In the rows, 128 means zero.
The rows below come in pairs that one turn or mirror swaps. Which row does each named row swap with?
nol: [143 117 122 139 144 120 149 120 120 122  98 125 134 120  89 145 162 135
 132 194 147  89 130 124 133 128 126]
botev: [129 149 125 111 172 113 129 135 146 147 129 118 114 167 139 128 117 111
 110 107 120 148 133 137 123  86 155]
fuvu: [112 148 118 125 170 127 133 145 114 125 131  92 133 166 140 143  97 110
 117  97 117 121 148 117 134 101 145]
Guz: [129 159 117 127 177 120 137 124 125 137 133  82 129 147 138 123  97 129
 104 107 109 145 130 122 125  94 148]
Zir: [122 146 114 110 175 127 142 136 129 133 122 109 127 164 133 119 102 119
 117  89 107 138 158 134 144 127 130]
tur: [152 133 113 136 141  99 142 109 141 109 109 126 141 125  81 141 146 145
 131 179 165  97 145 137 140 125 138]
Sek: [131 132  99 146 125 148 125 100 116 118 130 104 127 127 121 149  94 114
  87 160 181 137 113 150 124 106 105]
Boka: [133 126  97 141 114 147 120  98  99 121 132 123 113 126 111 140  88 122
  99 174 174 127 116 160 111 121 113]
foniz: [122 155 115 123 180 112 124 121 139 132 138 101 120 156 116 120  97 125
 128  88 117 159 134 126 134 137 138]
Lepu: [128 143 135 143 172 119 140 136 137 127 117 103 118 169 130 134 105 115
 101  96 109 140 146 139 123  90 145]
zag: [103  85 147 121 125 147 163 128 106 151 157 141 131 115 135 118 144 145
 112 110 114 108 115 132 128 135 131]
zaru: [146 140  89 140 104 132 127 112 109 111 123 112 124 131 124 144  95 112
 108 177 171 131 128 153 111 108  94]
Tefek: [126 105 147 129 117 128 149 120 121 140 163 145 122 116 129  88 133 129
 115 100 104 100  96 120 123 137 127]
mak: [117 162 138 130 154 116 117 145 142 129 134  98 112 155 132 137 104 125
 128 108  95 133 152 140 137 107 149]
nekek: [128 148  90 143 115 154 129 103 112 118 128 116 132 135 101 141  95 120
 100 164 173 140 122 159 121 119  97]
Rur: [130  99 134 107 114 123 158 136 118 146 150 148 126 121 123 100 149 142
 127 119 101 129 124 107 114 152 114]
vobam: [111  93 146 125 127 125 146 127 116 159 172 139 124 122 131  97 118 141
 122 129  99 107 103 125 129 150 124]
tigu: [119 111 139 132 126 143 148 126 123 150 164 139 118 105 144  97 144 158
 127 106 101  99 124 133 116 137 139]
koze: [119 102 131 108 127 129 135 135 104 146 168 151 139 114 121 116 123 156
 133 107 105 126 119 127 109 151 145]
serad: [127 137  97 131 111 149 135 114 103 105 109 107 123 130 117 142  98 113
 102 169 180 121 114 161 114 116 105]
pizin: [160 127 127 145 144 106 139 126 119 106 118 140 150 128  90 138 144 135
 148 190 154  93 130 124 129 116 126]
gav: [117 144 112 103 170 104 134 119 134 146 132 100 116 147 151 144 106 134
 117  99 112 134 144 138 141 120 160]
Zef: [116  93 139 125 128 132 152 112 110 141 161 151 132 112 121  96 140 143
 110 113  99 117 116 108 121 147 131]
Bubip: [118  89 143 115 124 125 140 136 101 138 157 145 121 121 129 107 131 140
 124 101  98 123  98 130 128 140 117]
Vol: [113  98 144 145 117 136 156 123 131 143 148 159 120 110 124  94 146 135
 118 114 100 115 111 121 109 141 126]
faku: [128 141 102 141 119 150 124  92 101 122 149 120 118 129 103 142 102 131
 105 165 171 150 131 161 121 118  94]
Piliz: [157 139 127 144 147 115 150 103 131 111 112 124 128 125  87 146 151 156
 123 191 160  99 115 137 133 127 131]
toma: [120 137  88 151 116 153 119  96 121 125 123 108 114 129 108 142  88 122
 109 173 168 136 119 155 115 125 111]
kad: [133  93 158 129 124 134 143 110 127 147 159 147 129 124 128 100 130 142
 132 102 102 114 106 148 118 138 111]
Gipo: [130 132 111 145 106 137 115 102 106 113 137 113 118 125  97 147 105 128
 103 155 172 129 117 160 113 105  83]
ramaz: [114 151 120 126 176 117 136 143 137 131 113  89 127 141 137 123 107 132
 121  93  96 134 134 141 145 118 148]
sem: [115  96 139 122 138 144 147 131 143 158 155 155 137 103 130  97 141 135
 123 123 113 130 112 121 102 141 137]
noz: [139 124 119 147 154 112 150 101 137 119 108 118 132 133  89 139 153 158
 134 192 160 102 132 138 144 122 132]
vakot: [111 108 143 132 129 122 149 142 123 132 152 140 132 115 135  97 144 132
 132 121  90 100 100 118 112 148 127]
moze: [132 112  94 141 112 150 129  95 104 114 131 111 124 136 120 153 106 118
 113 159 179 134 120 160 120 115  97]
kime: [137 152 135 117 158  97 150 126 143 145 129 102 119 151 144 122 109 126
 115  97 104 142 142 123 122  88 144]
Sofen: [121 160 117 124 168 109 135 134 129 138 123  95 114 159 120 127 107 121
 102  97 100 144 157 138 124 106 142]
raka: [140 135 115 133 148 114 149 110 117  98 106 134 142 114  97 140 155 134
 134 187 155  99 155 119 142 125 141]
poni: [155 139 127 133 133 113 145 123 133 115 103 145 130 119  80 133 152 141
 140 188 144  90 132 129 135 130 123]
rad: [132 142 114 147 103 148 109  93 118 121 130 100 134 140 111 136  93 116
 107 164 168 141 120 160 123 106 101]
bev: [121 125 104 143 104 140 112 109  99 113 125 119 128 130 118 130  98 114
 112 178 171 138 128 160 108 111 108]
Rupif: [158 131 119 144 142 110 138 111 139 100 122 124 137 123  84 145 145 153
 135 190 149  95 121 134 141 126 112]
vap: [127 122  92 144 109 138 138  94  98 116 110 108 114 129 110 142  97 118
 116 160 177 131 129 154 114 114  94]
fazoz: [120  99 112 105 153 124 151 121  89 144 146 155 135 112 128  99 138 126
 127 100 110 106 116 119 115 141 125]
zipob: [106 136 127 117 176 116 135 131 151 130 111  94 121 157 129 151 108 118
 110  93 111 141 128 133 127 106 142]
Mopeb: [148 132 120 133 150 101 150 108 123 105 112 138 133 115  87 146 149 131
 130 193 152  92 129 119 141 124 123]
midaz: [135 146 126 133 174 123 140 158 145 138 118  92 116 159 126 128 103 117
 102  91 107 124 143 138 123 119 139]
miru: [159 138 118 136 151 117 153 115 131 116  92 119 126 131  78 139 139 145
 133 191 157 101 140 133 132 135 131]
lige: [121 132  97 144 105 142 115 121 114 121 127 106 116 131 114 149 104 110
 114 171 170 144 134 159 113 108  97]
rugun: [143 124 134 139 146 125 152 100 127 115 109 129 142 124  94 131 147 154
 138 195 155  91 126 127 148 112 137]
mun: [125  86 144 129 121 120 146 123 122 139 141 141 140 116 136  98 123 119
 130 100  98 106 105 105 116 129 133]
fenas: [108 110 147 123 122 133 157 117 122 155 166 141 118 116 117 108 138 150
 143 114 104 106 114 118 131 152 106]
babur: [153 126 114 158 142 114 139 104 124  99 107 126 139 127  79 136 134 153
 149 182 152  99 132 117 137 122 128]
sikog: [141 133 117 141 146 126 145 111 132  98  82 125 132 123  96 139 141 145
 125 185 156  85 138 119 143 133 134]
penol: [123 101 148 126 130 154 142 143 130 166 147 135 121 114 109 101 132 152
 111 116  99  97 123 117 110 141 111]
zuluk: [120 148 139 121 144 114 120 134 140 135 128  89 113 158 133 123 113 109
  97  94 124 118 132 113 139  92 149]
vur: [127 135 145 124 158 116 132 148 128 126 137  93 108 168 142 137 108 127
 112  91 119 139 151 136 125 111 155]
Tabo: [125 141  94 152 116 152 140  97 119 132 120 107 116 131 126 138  98 119
 108 166 184 140 114 162 125 124 100]
taf: [128 143 120 138 164 125 144 139 141 160 115  94 107 165 118 129 104 131
 123  85  99 135 124 135 121 113 134]
gane: [141 125  93 148 103 138 119  92 105 115 142 113 131 119 115 134 103 115
 106 166 178 128 113 150 116 108 102]
banun: [156 132 121 145 141 120 162 108 130 113 110 120 134 118  89 136 140 156
 129 191 166 103 117 123 136 128 128]
Rine: [110 102 138 115 123 144 136 121 124 141 147 165 135 119 121 106 134 142
 132 109  89 108  99 128 109 131 122]
bino: [108 113 131 125 146 123 147 125 101 138 174 142 121 101 117 102 136 134
 131 102 104 120  99 110 123 139 127]
Seg: [113 148 116 124 159 105 144 154 130 148 128  87 132 169 131 127 108 118
 113 102 113 123 145 141 136 109 155]
Bol: [141 134  98 142 103 143 118 110 114 106 121 115 133 126 124 143 106 109
 100 170 173 128 129 161 106 121 104]
sirip: [120 144 132 125 170 120 144 137 134 135 130  88 126 178 140 127 103 127
 103  93 110 136 127 150 129 107 124]
gebad: [148 142 124 142 147 117 140 109 128 101 102 124 132 116  85 138 139 144
 160 189 147  97 133 134 132 128 137]
Buzek: [149 115 121 128 139 103 146 108 124 109 110 136 148 129  79 142 147 138
 134 184 159  89 138 131 134 110 129]
Nunid: [126  99 126 132 127 147 156 142 122 154 151 147 129 120 134 104 130 148
 111 114  98 134 112 103  99 144 134]
fek: [118 143 119 142 169 124 136 151 135 129 108  93 113 155 139 139 121 107
 116  96 110 126 127 133 123 116 166]

Swapped with Rupif: serad
Swapped with vakot: sirip
Swapped with fenas: fuvu
Swapped with Rur: Guz
Swapped with Piliz: Bol
Swapped with Vol: Lepu
Swapped with rugun: lige
Swapped with fek: kad
Swapped with Tefek: midaz

The rows below come in pairs that one turn or mirror swaps. Which row does each named row swap with?
releb: [127 144 113 172 116 158 112 150 133 110 133 122 153 122 130 107 126  90]
peli: [ 88 127  98 149  99 145 115 189  88  99 124 153 174 153 110 158 135 165]
nodek: [116 141 120 108 114 165  95 133 109 143 120 156 156 186 138 116 117 160]
Bakod: [112 126 128 147  91 164  91 192  77 117 110 142 123 178  92 137 127 131]
mal: [ 94 145 133 123 106 172  97 128 107 117 128 150 160 183 131 125 120 152]
Ruk: [144 128 117 153 139 123  90 158 120 111 120 158 142 158 145 146 178 122]
ropem: [133  97  89 172 135 136 116 142 136 129 160 136 149 140 115 104 113 155]
separ: [156 108 113 150 126 143  79 153 127 111 151 154 151 141 126 135 175 124]
zoken: [ 90 123 126 126  92 152 129 178 151 106 141 137 164 155 108 106 134 140]
Bel: [132 131  97 142 123 135 120 138 120 150 118 107 138 152 124 144  91 163]
Vofe: [111 127 115 142 140 163  76 211  80 107 130 111 148 149 117 110 144 102]
mav: [135 121  87 108 152 127  91 182 100 138 111 144 176 164 106 123 151 162]
kedug: [ 93 136  85 145 112 142 129 181 106  96 106 135 187 150 105 152 140 152]
fuf: [102 141 116 107 117 167 103 128 102 128 126 157 150 191 134 124 110 149]
Dup: [130 129  83 161 137 135 141 142  99 151 136 120 140 155 123 125  94 147]
sefo: [108 117  88 137 102 132 129 189 103 108 113 137 169 157 106 165 128 172]
mivog: [123 141 109 174 118 151 127 161 110 145 124 144 150 120 122 104 140  93]
difo: [ 96 125  80 143 108 141 128 192 105 102 112 150 164 158 115 160 135 170]
lig: [143 158 112 163 115 163 136 159 105 122 132 132 142 110 124 127 126 108]
Poton: [123 137 120 141 150 156 102 197  81 111 132 103 159 186 122  99 155 114]
vodi: [107 124 127 153 137 133  99 185  78 112 155  97 132 147 156 137 114 141]
riti: [135  88 104 132 143 172  84 192 103 114 118 134 123 165 109  98 162 129]
dif: [126 108  97 159 129 134 130 128  95 154 156 109 141 153 134 127 112 146]
ziti: [140 122  86 140 153 152  89 171  90 143 123 138 150 158 109 137 190 158]
kez: [113 125 128 149  86 151  78 179 100 137  96 141 116 178  97 119 128 138]
Gali: [138  99  96 143 155 162  62 167  88 124 124 134 121 160  95 126 145 157]
rarut: [124 141 120 153 138 159  97 193  71 110 126 111 132 174 116  98 133  98]
zomo: [140  94  99 169 109 158 127 161 132 130 147 139 124 138 125 109 108 118]
gat: [ 93 124 121 127 130 116  92 156  85 112 165  96 133 148 136 124 123 129]
Zase: [ 95 160 122 120 120 173  91 143  95 141 126 145 157 177 137 123 102 140]
marag: [125  86 119 163 119 137  84 169  84 115 154 100 125 149 154 119 127 148]
laga: [ 99 125 123 141 146 166 104 191  91 125 127  89 137 163 103 112 157 105]
Did: [142  92  98 151 107 146 120 131 138 120 158 137 155 139 136 130 111 149]
Zil: [143 111 102 168 142 142 109 145 140 127 157 153 148 139 125 120 111 108]
mil: [109 107 127 138 133 124 109 171  89 116 166 110 121 142 159 137 122 140]
Tesen: [109 114 136 120  86 142 130 171 133 103 139 123 172 146 113 102 149 139]
muz: [136 135  80 119 170 156 105 170  97 133 116 135 151 165  98 122 168 158]
Las: [130 126  96 173 140 158 121 140 117 158 127 120 149 175 118 140  91 133]
zepez: [102 154 112 112 128 164 106 149 102 154 121 150 145 197 133 118 114 140]
bupa: [135  93  95 135 132 162  58 185  88 116 123 136 140 175 127 133 152 166]
vad: [146 142 121 147 144 134  94 146 121 102 127 156 166 141 136 138 167 111]
roga: [126 152  98 164 124 117  75 159 123 114 121 153 145 139 128 138 173 123]
Ked: [134 154 111 161 124 161 137 171 121 106 140 132 145 117 112 106 141 105]
gam: [105 124 125 136  87 157  82 181  84 120  87 158 128 166 109 129 120 125]
riv: [ 98 130  77 132 115 135 147 180 105 108 101 136 164 146 103 154 136 154]
zofed: [105 130 128 134  91 149 139 160 135 109 139 151 164 148 113  87 144 143]
kipib: [119  99 103 144 161 160  76 190  91 102 116 110 122 147 126 112 149 149]
galod: [122 132 136 148  75 154  78 189  86 136 106 146 129 165 118 133 127 128]
suvel: [121 117  84 119 167 167 110 179  89 126 110 137 169 134 112 113 159 161]
Dugo: [103 108 126 120  90 135 129 173 133 117 142 143 159 139  89  96 137 145]

Swapped with Tesen: galod
Swapped with kedug: Zase
Swapped with riv: zepez
Swapped with dif: ziti
Swapped with Vofe: releb

